Small tables with named rows and columns. After each table, cells are looked up by row and column.

maz =
fields: bupumum, pum, degano, nusafek, lasilo, fuf, dobe
mubom: [92, -208, -281, 112, 485, 563, 596]
ret: [-183, -27, 491, 193, 79, 740, 336]
vuk: [455, 141, 100, -442, -44, -383, 326]
tis: [-406, 313, 32, -336, 54, -86, -355]
kovid: [389, 247, -285, 445, 95, -190, -185]
vipipe: [-209, 194, -122, -596, 97, -218, -78]
kep: [70, 393, 37, 388, -36, -126, -475]
lig: [-296, -275, -183, 313, 451, 644, 297]
fus: [-201, -93, 300, 136, 197, 767, 402]
poz: [-255, 215, -100, -570, 90, -195, -126]
nikabak: [564, 170, 405, -140, -168, -247, 334]
dafi: [51, 123, 795, 260, -155, 499, 242]
seg: [82, 392, 31, 394, -32, -127, -464]

What is the bupumum of mubom in maz?
92
What is the fuf of ret in maz?
740
What is the lasilo of nikabak in maz?
-168
What is the fuf of dafi in maz?
499
What is the nusafek of nikabak in maz?
-140
What is the dobe of poz in maz?
-126
What is the bupumum of fus in maz?
-201
What is the lasilo of vuk in maz?
-44
What is the nusafek of ret in maz?
193
What is the bupumum of ret in maz?
-183
What is the lasilo of poz in maz?
90
What is the lasilo of mubom in maz?
485
What is the dobe of vipipe in maz?
-78
What is the fuf of nikabak in maz?
-247

fuvari:
,fibine,bur
rud,23.6,14.1
nuris,-32.2,8.2
sibi,29.1,-0.1
dugap,-19.4,32.3
zalemaf,-70.8,46.6
romog,25.2,16.0
kofike,3.9,-13.4
vitud,19.2,-0.1
velapu,-13.5,7.9
tazoles,9.6,-31.6
vitiruv,2.6,20.1
vifiz,-12.8,37.0
vopadu,-2.3,-8.3
lugadat,55.3,8.2

What is the bur of nuris in fuvari? 8.2
What is the fibine of velapu in fuvari? -13.5
What is the fibine of vitud in fuvari? 19.2
What is the fibine of dugap in fuvari? -19.4
What is the bur of romog in fuvari? 16.0
What is the fibine of lugadat in fuvari? 55.3
What is the bur of vifiz in fuvari? 37.0
What is the fibine of nuris in fuvari? -32.2
What is the fibine of zalemaf in fuvari? -70.8
What is the bur of dugap in fuvari? 32.3
What is the bur of kofike in fuvari? -13.4
What is the fibine of vopadu in fuvari? -2.3
What is the fibine of vifiz in fuvari? -12.8
Row with the largest fibine: lugadat

ruvatav:
         gitun   rov  tuleg
rol       3986  2557   5462
nuf       5963  3813   3287
kevabe    4598  3681   1318
did       4817  2716   5347
vud       8275  4561    298
bik       1668  3537   4485
ner       5570  3318   4247
refu      3433  5054   1743
botida    1656  3529   4811
rade      3417  5105   1839
rivu      4534  2931   3060
malavab   3964  2527   5395

refu, rov -> 5054
ner, tuleg -> 4247
did, rov -> 2716
malavab, rov -> 2527
nuf, gitun -> 5963
vud, tuleg -> 298
refu, tuleg -> 1743
rol, rov -> 2557
kevabe, gitun -> 4598
rol, gitun -> 3986
botida, rov -> 3529

kiro:
         bapi  vopovu  zok  ruzi  niper  lev
tebomed    27     101   67   224    128  115
num        26     102   68   224    129  111
pek        70      91   80   134    100  105
rol        76      90   83   117     96   98
fab        77      90   84   115     96   96
kanegi     26     102   68   225    129  111
silufet    49      95   73   178    114  111
gar        28     102   69   219    128  108
div        50      99   79   166    114   90
vot        36      98   68   208    122  117
gem        51      95   75   172    112  108

fab, vopovu: 90
vot, ruzi: 208
silufet, vopovu: 95
pek, niper: 100
rol, bapi: 76
fab, niper: 96
tebomed, ruzi: 224
vot, niper: 122
silufet, ruzi: 178
vot, bapi: 36
vot, vopovu: 98
rol, lev: 98
pek, zok: 80
fab, zok: 84
num, vopovu: 102
vot, zok: 68
gar, bapi: 28
div, bapi: 50
num, niper: 129
kanegi, lev: 111

revatab
|  | suginod | somizu | nide | lata |
|---|---|---|---|---|
| diropa | 437 | 471 | 572 | 282 |
| ral | 403 | 994 | 773 | 578 |
| gab | 261 | 872 | 794 | 454 |
| fomone | 354 | 886 | 706 | 498 |
| vebi | 313 | 798 | 758 | 419 |
| rezim | 532 | 328 | 664 | 250 |
| gamanor | 238 | 825 | 796 | 447 |
| dak | 325 | 841 | 850 | 444 |
| surog | 352 | 840 | 394 | 473 |

What is the lata of gamanor in revatab?
447
What is the lata of diropa in revatab?
282
What is the somizu of rezim in revatab?
328
What is the somizu of gamanor in revatab?
825
What is the nide of gab in revatab?
794
What is the nide of ral in revatab?
773
What is the suginod of gab in revatab?
261
What is the suginod of dak in revatab?
325
What is the somizu of ral in revatab?
994
What is the suginod of rezim in revatab?
532
What is the somizu of vebi in revatab?
798
What is the nide of fomone in revatab?
706
What is the suginod of vebi in revatab?
313
What is the lata of fomone in revatab?
498
What is the suginod of diropa in revatab?
437
What is the lata of ral in revatab?
578
What is the lata of vebi in revatab?
419
What is the suginod of fomone in revatab?
354

